In the data rows, the value 128 means zero.
Every row has a hidden score from 0 to 40. What is each row's score? 20 is about the middle. The score is a weighted sum of the row's numbers plus the product of two more (or one squared), each taken from its middle value.
tensor([113., 117., 145., 141., 154., 148., 119.,  97., 124., 151., 120.,  75.,
        112., 139.,  98., 139.]) 24
tensor([ 87., 133., 128., 108., 122., 112.,  98.,  98., 146., 121., 116., 112.,
        148., 115., 119., 147.]) 26
tensor([125., 112., 106., 115., 133., 138., 138., 129., 140., 157., 153., 136.,
        148., 141., 159., 155.]) 18
tensor([107., 125., 115.,  91., 131., 127., 110., 145., 168., 140., 148., 117.,
        162., 110., 143., 144.]) 15
tensor([110., 138., 127., 129., 117., 117., 140., 137., 124., 100., 133., 157.,
        139., 133., 144., 138.]) 22
tensor([107.,  92., 129., 131., 137., 157., 137., 143., 107., 136., 142., 133.,
         98., 152., 142., 124.]) 34
tensor([164., 135., 115., 129., 168., 157.,  96.,  69., 113., 141., 122., 122.,
        135.,  98., 114., 164.]) 20
tensor([140., 138., 133., 126., 188., 143., 106., 130., 105., 154., 139., 116.,
        110., 126., 127., 160.]) 26
tensor([135., 108., 103., 147., 103., 122., 168., 117., 105., 111., 142., 146.,
        102., 140., 109.,  93.]) 32
tensor([116., 114., 125., 124., 101., 108., 157., 137., 146., 145., 129., 125.,
        121., 133., 142., 129.]) 10
tensor([115., 109., 128., 139., 138., 136., 136., 104., 114., 155., 131.,  84.,
        132., 144., 118., 164.]) 21
tensor([155., 138., 143., 135., 165., 158.,  95.,  86., 106., 149., 139., 144.,
        145., 154., 150., 166.]) 13
tensor([130., 133., 129., 141., 111., 117., 151., 142., 148., 120., 156., 175.,
        114., 168., 154., 128.]) 23
tensor([133., 166., 120., 145., 102., 102., 143., 130., 111., 100.,  97., 116.,
        140., 108., 128.,  90.]) 22
tensor([133., 154., 135., 134., 161., 154., 108., 102., 119., 124., 123., 120.,
        125., 134., 134., 154.]) 11
tensor([137., 135., 133., 126., 115., 134., 124., 104., 132., 130., 117., 119.,
        138., 125.,  98., 107.]) 22
tensor([143., 120., 126., 127., 100., 118., 161., 166., 135., 122., 180., 141.,
        107., 161., 142., 123.]) 19
tensor([107., 128., 133., 107., 149., 139., 101.,  96., 137., 124., 136., 147.,
        172., 110., 115., 165.]) 31
tensor([126., 106., 125., 121., 124., 148., 129., 116., 100., 134., 167., 139.,
        110., 145., 106., 135.]) 32
tensor([137., 139., 143., 157., 148., 145., 138., 131., 115., 134., 161., 156.,
        102., 171., 141., 129.]) 16
tensor([117., 122., 115., 116., 126., 123., 137., 151., 157., 135., 145., 142.,
        126., 143., 151., 128.]) 15
tensor([129., 139., 131., 129., 125., 124., 125., 115., 131., 123.,  77.,  99.,
        122., 120.,  83., 124.]) 23
tensor([116., 113., 119., 134.,  92., 111., 148., 127., 144., 125., 124., 127.,
        153., 133., 130., 128.]) 16
tensor([162., 149., 138., 159.,  81., 113., 165., 153., 117., 116., 164., 189.,
        105., 168., 161.,  99.]) 6
tensor([ 89., 139., 136., 119., 127.,  99., 102., 102., 158., 103.,  89., 105.,
        153., 116., 112., 129.]) 27
tensor([119.,  87., 115.,  84., 145., 161., 125., 124., 162., 155., 157., 120.,
        129., 122., 139., 173.]) 28
tensor([ 54., 135., 142., 113., 102.,  77., 115., 109., 140.,  69.,  83., 125.,
        136.,  97.,  82.,  76.]) 5
tensor([154., 140., 140., 141., 136., 142., 120., 100., 127., 139., 121., 140.,
        107., 107., 131., 120.]) 24
tensor([149., 148., 136., 131., 177., 152.,  93.,  86., 145., 160., 140., 138.,
        128., 140., 146., 167.]) 29
tensor([128., 170., 121., 146.,  91.,  95., 162., 128., 109.,  99., 111., 106.,
        106., 152., 100.,  80.]) 21
tensor([108., 126., 113., 100., 194., 147.,  75., 114., 140., 125.,  90., 106.,
        142.,  83.,  96., 154.]) 31
tensor([123., 175., 140., 166., 153., 134., 130., 129., 125., 139., 137., 141.,
         98., 154., 163., 133.]) 20
tensor([160., 118., 115., 131., 129., 146., 124., 119., 122., 135., 118.,  98.,
        101., 101., 120., 108.]) 24
tensor([167., 159., 130., 180., 119., 121., 161., 157.,  95., 116., 159., 181.,
         92., 174., 172., 109.]) 4
tensor([123.,  85., 127., 117., 134., 133., 131., 133., 113., 162., 147.,  91.,
        110., 138., 143., 147.]) 19
tensor([108., 104., 139., 101., 163., 148., 110., 133., 123., 135., 130.,  99.,
        126., 101., 118., 145.]) 22
tensor([129., 162., 136., 138., 158., 138., 121., 113., 138., 136., 136., 131.,
        120., 148., 155., 133.]) 18
tensor([129., 133., 133., 129., 150., 138., 137., 136., 147., 126., 146., 142.,
        117., 151., 128., 118.]) 21
tensor([158., 151., 134., 139., 132., 123., 126., 138., 109.,  98., 135., 139.,
        135., 112., 127.,  95.]) 17
tensor([141., 109., 122.,  90., 133., 149.,  92., 102., 134., 144., 108., 105.,
        133.,  66., 103., 129.]) 26
tensor([116., 117., 130., 132., 133., 129., 121., 108., 118., 120.,  93., 103.,
        109., 117., 104., 107.]) 21
tensor([144., 153., 122., 148., 111., 109., 117., 119., 134., 100.,  94., 119.,
        130., 110., 107., 103.]) 23
tensor([157., 148., 141., 130., 165., 150., 110., 130., 113., 143., 135., 127.,
        113., 128., 128., 147.]) 14
tensor([165.,  97., 134., 120., 152., 175., 116., 146., 101., 175., 152., 122.,
        103., 125., 144., 139.]) 21
tensor([ 90., 113., 120., 100., 106., 121., 114., 149., 140., 122., 141., 139.,
        165., 121., 141., 124.]) 27
tensor([110., 137., 123., 110., 104., 107., 114., 147., 153.,  98., 127., 171.,
        153., 128., 128., 123.]) 20
tensor([127., 108., 135., 115., 151., 154., 149., 154., 136., 157., 165., 111.,
         89., 153., 156., 131.]) 14
tensor([ 86., 155., 127., 145., 164., 128., 113., 117., 139., 143., 113.,  87.,
        141., 120., 142., 158.]) 23
tensor([132., 114., 114., 101., 104., 144., 103., 129., 137., 108., 124., 154.,
        160., 110.,  94., 123.]) 22
tensor([141., 135., 137., 136., 167., 141., 123., 133., 123., 145., 134., 111.,
        109., 130., 176., 144.]) 14
tensor([ 95., 137., 126., 130., 152., 127., 115., 116., 123., 117., 113., 113.,
        124., 114., 135., 118.]) 21
tensor([173.,  81., 129., 125., 149., 143., 134., 107., 108., 166., 139., 137.,
        139., 109., 110., 141.]) 22
tensor([141.,  97., 119., 117., 103., 106., 132., 157., 141., 124., 146., 165.,
        134., 130., 134.,  98.]) 16
tensor([142., 114., 127., 117., 153., 160.,  92.,  96., 119., 135.,  90.,  96.,
        122.,  83.,  98., 133.]) 22
tensor([134.,  90., 124., 142., 105., 122., 144., 137., 147., 140., 121., 118.,
        147., 117., 129., 135.]) 24
tensor([148., 112., 116., 109., 104., 140., 136., 167., 113., 134., 166., 161.,
        114., 146., 147., 133.]) 19
tensor([ 96., 118., 118.,  96., 121., 117., 117., 127., 144., 134., 136., 113.,
        146., 116., 130., 141.]) 18
tensor([167.,  98., 127., 129., 125., 149., 139., 123., 123., 159., 122., 120.,
        112., 108.,  97., 124.]) 26
tensor([132., 111., 135., 155.,  91.,  99., 189., 195., 120., 137., 168., 143.,
         93., 183., 177., 111.]) 7
tensor([122., 133., 122., 110., 116., 125.,  85.,  94., 144.,  77.,  81., 131.,
        186.,  88., 102., 122.]) 14
tensor([103.,  88., 125.,  80., 173., 169.,  69.,  89., 130., 140., 127.,  88.,
        140.,  83., 119., 179.]) 27
tensor([123.,  95., 131., 111., 138., 142., 123., 126., 140., 162., 153.,  94.,
        147., 139., 140., 159.]) 17
tensor([111., 155., 136., 124., 126., 113., 134., 127., 146., 128., 134., 128.,
        145., 160., 148., 145.]) 13
tensor([ 94., 105., 134., 136., 108., 113., 133., 118., 156., 146., 124., 105.,
        164., 129., 143., 128.]) 6
tensor([140., 111., 156., 158., 144., 155., 169., 168.,  92., 191., 164., 104.,
         83., 161., 160., 129.]) 20
tensor([111., 155., 137., 131., 125., 109., 101., 101., 128., 106.,  77.,  99.,
        127.,  94., 101., 113.]) 24
tensor([140., 113., 115., 119., 101., 123., 131., 128., 133.,  99., 125., 159.,
        147., 130., 109., 123.]) 15
tensor([155., 128., 120., 130., 128., 134., 135., 138., 139., 125., 143., 166.,
        131., 141., 130., 135.]) 20
tensor([142., 145., 135., 145., 117., 120., 137.,  98., 125., 127., 112., 131.,
        140., 134., 119., 137.]) 15
tensor([130., 124., 140., 157., 165., 154., 137., 122., 103., 170., 132.,  95.,
         99., 131., 153., 156.]) 21
tensor([156., 112., 122., 145.,  97., 115., 167., 124., 104., 133., 137., 151.,
        137., 137., 120., 124.]) 23
tensor([101., 148., 129., 100., 139., 120.,  68., 119., 145.,  80., 100., 128.,
        158.,  96., 118., 116.]) 20
tensor([128., 149., 137., 144.,  89.,  98., 139., 114., 133., 108., 101., 138.,
        139., 126., 114.,  97.]) 15
tensor([123., 105., 117., 118., 102., 112., 135., 120., 146., 136., 115., 128.,
        154., 123., 125., 135.]) 15
tensor([126., 115., 135., 151., 114., 122., 150., 120., 113., 136., 134., 105.,
        120., 139.,  81., 117.]) 24
tensor([131., 147., 130., 126., 131., 131., 125., 116., 136., 143., 145., 139.,
        120., 153., 156., 155.]) 18
tensor([101.,  88., 120., 101., 146., 144., 113., 142., 141., 147., 145., 116.,
        156., 112., 133., 159.]) 22
tensor([123., 129., 122., 117., 120., 136., 108., 121., 153., 104., 141., 163.,
        157., 127., 115., 141.]) 16
tensor([ 97., 142., 139., 116., 127., 101., 101.,  79., 154., 112.,  84., 115.,
        149.,  91., 103., 143.]) 36
tensor([121., 118., 141., 161., 135., 147., 139., 136., 101., 158., 143., 110.,
         98., 178., 137., 134.]) 16
tensor([134., 118., 131., 111., 173., 148., 106., 148., 125., 144., 140.,  85.,
        113., 114., 129., 142.]) 24
tensor([136., 151., 127., 151., 139., 120., 136., 128., 122., 152., 113., 116.,
        115., 129., 124., 146.]) 26
tensor([138., 119., 112., 128., 123., 130., 110.,  74., 129., 141.,  94., 120.,
        146., 116., 107., 133.]) 25
tensor([144., 129., 128., 124., 131., 152., 122.,  98., 132., 114., 130., 145.,
        123., 122., 126., 130.]) 17
tensor([106., 142., 127., 140., 169., 117., 100., 114., 120., 141., 112., 105.,
        132., 120., 130., 153.]) 27
tensor([132., 104., 128., 126.,  99., 120., 137., 117., 156., 137., 110.,  98.,
        158., 131., 107., 147.]) 22
tensor([154., 134., 126., 135., 139., 152., 129., 102., 114., 123., 134., 137.,
        101., 136., 100., 121.]) 19
tensor([112., 157., 132., 121., 127., 121., 105., 113., 139., 110.,  85., 122.,
        147.,  98., 103., 113.]) 20
tensor([123., 143., 126., 118., 130., 133., 106., 131., 130., 116., 142., 139.,
        146., 149., 144., 146.]) 11
tensor([117., 144., 134., 129., 139., 113., 116., 124., 146., 138., 149., 141.,
        135., 155., 137., 155.]) 30
tensor([125., 158., 129., 153., 116., 103., 142., 121., 124., 140., 137., 138.,
        126., 159., 137., 142.]) 21
tensor([142.,  87., 131., 129., 126., 146., 126., 122., 102., 157., 126., 103.,
        123., 104., 118., 132.]) 23
tensor([126., 116., 116., 115., 142., 152., 109., 100., 107., 108., 135., 135.,
        129., 135., 101., 137.]) 29
tensor([102., 136., 143., 128., 140., 118., 103., 108., 143., 109.,  77., 117.,
        145.,  99., 117., 133.]) 19
tensor([131., 163., 140., 148., 134., 140., 135., 162., 107., 111., 138., 143.,
        103., 125., 137., 100.]) 24
tensor([140., 131., 135., 154., 114.,  99., 160., 138., 130., 147., 149., 110.,
        136., 148., 126., 129.]) 24
tensor([140., 151., 129., 117., 143., 142., 111.,  93., 121., 128., 120., 156.,
        143., 130., 111., 144.]) 31
tensor([155., 155., 116., 135., 121., 122., 123., 142., 116., 120., 105., 157.,
        116., 108., 126., 107.]) 21
tensor([151., 118., 115., 131., 141., 142., 143., 153., 124., 164., 169., 144.,
        147., 145., 163., 145.]) 21
tensor([126., 119., 129., 117., 151., 159.,  95.,  83., 121., 117., 115., 114.,
        135., 106., 105., 137.]) 23
tensor([158., 135., 124., 142., 105., 135., 177., 178., 131., 137., 183., 154.,
        105., 173., 157., 117.]) 12
tensor([146.,  84., 129., 129., 148., 168., 137., 134., 103., 157., 159., 135.,
        100., 138., 137., 132.]) 28
tensor([135., 163., 132., 166., 133., 122., 167., 162., 107., 144., 133., 107.,
         72., 144., 136., 100.]) 19
tensor([118., 118., 134., 114.,  73., 123., 157., 149., 118.,  73., 126., 146.,
        123., 114., 106.,  70.]) 30
tensor([128., 123., 125., 148., 152., 159., 145., 151., 108., 142., 171., 129.,
        120., 167., 137., 124.]) 38
tensor([142., 110., 124., 137., 115., 114., 143., 121., 152., 154., 143., 125.,
        157., 132., 134., 147.]) 28
tensor([ 85., 128., 115.,  90.,  95., 109., 119., 156., 158., 111., 115., 126.,
        158., 121., 141., 109.]) 2
tensor([136., 138., 137., 129., 153., 145., 127., 124., 101., 124., 127., 121.,
         80., 140., 133., 106.]) 24
tensor([183., 117., 127., 140., 107., 144., 155., 171., 106.,  99., 140., 163.,
         94., 124., 147.,  89.]) 1
tensor([ 95., 125., 130., 131., 145., 159., 107., 112., 149., 146., 125., 116.,
        148., 144., 144., 176.]) 16
tensor([149., 162., 135., 152., 124., 105., 130., 136., 129., 135., 117., 132.,
        120., 159., 147., 125.]) 16
tensor([141., 132., 127.,  98., 144., 143., 107., 127., 128., 109., 122., 120.,
        133.,  80., 113., 116.]) 22
tensor([ 83., 112., 135., 125., 155., 128., 132., 127., 137., 140., 121.,  83.,
        135., 144., 116., 141.]) 13
tensor([118., 139., 133., 148., 118., 121., 156., 146., 104.,  98., 161., 146.,
        108., 178., 158.,  96.]) 30
tensor([117., 113., 108.,  81., 129., 126.,  97., 140., 172., 137., 127., 134.,
        179.,  99., 135., 140.]) 8
tensor([ 82., 102., 121.,  90., 114., 106., 110., 131., 134.,  93.,  90., 102.,
        134.,  77.,  93., 101.]) 12
tensor([129., 139., 129., 143., 155., 131., 137., 128., 125., 137., 132.,  97.,
         83., 122., 147., 141.]) 36
tensor([156., 152., 141., 173., 127., 128., 156., 102., 115., 156., 147., 158.,
        133., 145., 135., 137.]) 22
tensor([125., 131., 113.,  92.,  92., 103.,  98., 120., 161.,  71., 101., 154.,
        181., 100., 124., 103.]) 13
tensor([142., 135., 125., 157.,  63.,  92., 159., 151., 129., 116., 134., 163.,
        134., 128., 132., 100.]) 16
tensor([113., 136., 133., 132., 116., 123., 148., 127., 113., 102., 106., 105.,
        103., 121., 107.,  82.]) 20
tensor([120., 146., 137., 117., 167., 149.,  88., 119., 113., 150., 128.,  92.,
        130., 104., 125., 170.]) 20
tensor([166., 141., 132., 129., 138., 153., 105.,  90., 146., 126., 116., 167.,
        148., 132., 116., 152.]) 7
tensor([116., 118., 115., 116., 106.,  93., 150., 121., 162., 135., 118., 109.,
        147., 136., 134., 137.]) 14
tensor([136., 138., 136., 158., 154., 136., 137., 159., 121., 155., 138., 102.,
        104., 132., 147., 133.]) 22
tensor([104., 180., 134., 142., 123., 114., 143., 142., 139., 125., 113., 134.,
        101., 155., 146., 112.]) 12
tensor([113., 142., 126., 127., 103., 108., 105.,  87., 160., 106.,  88., 113.,
        159., 111., 109., 134.]) 27
tensor([152., 131., 126., 134., 124., 139., 141., 131., 124., 132., 169., 167.,
        126., 168., 163., 147.]) 10
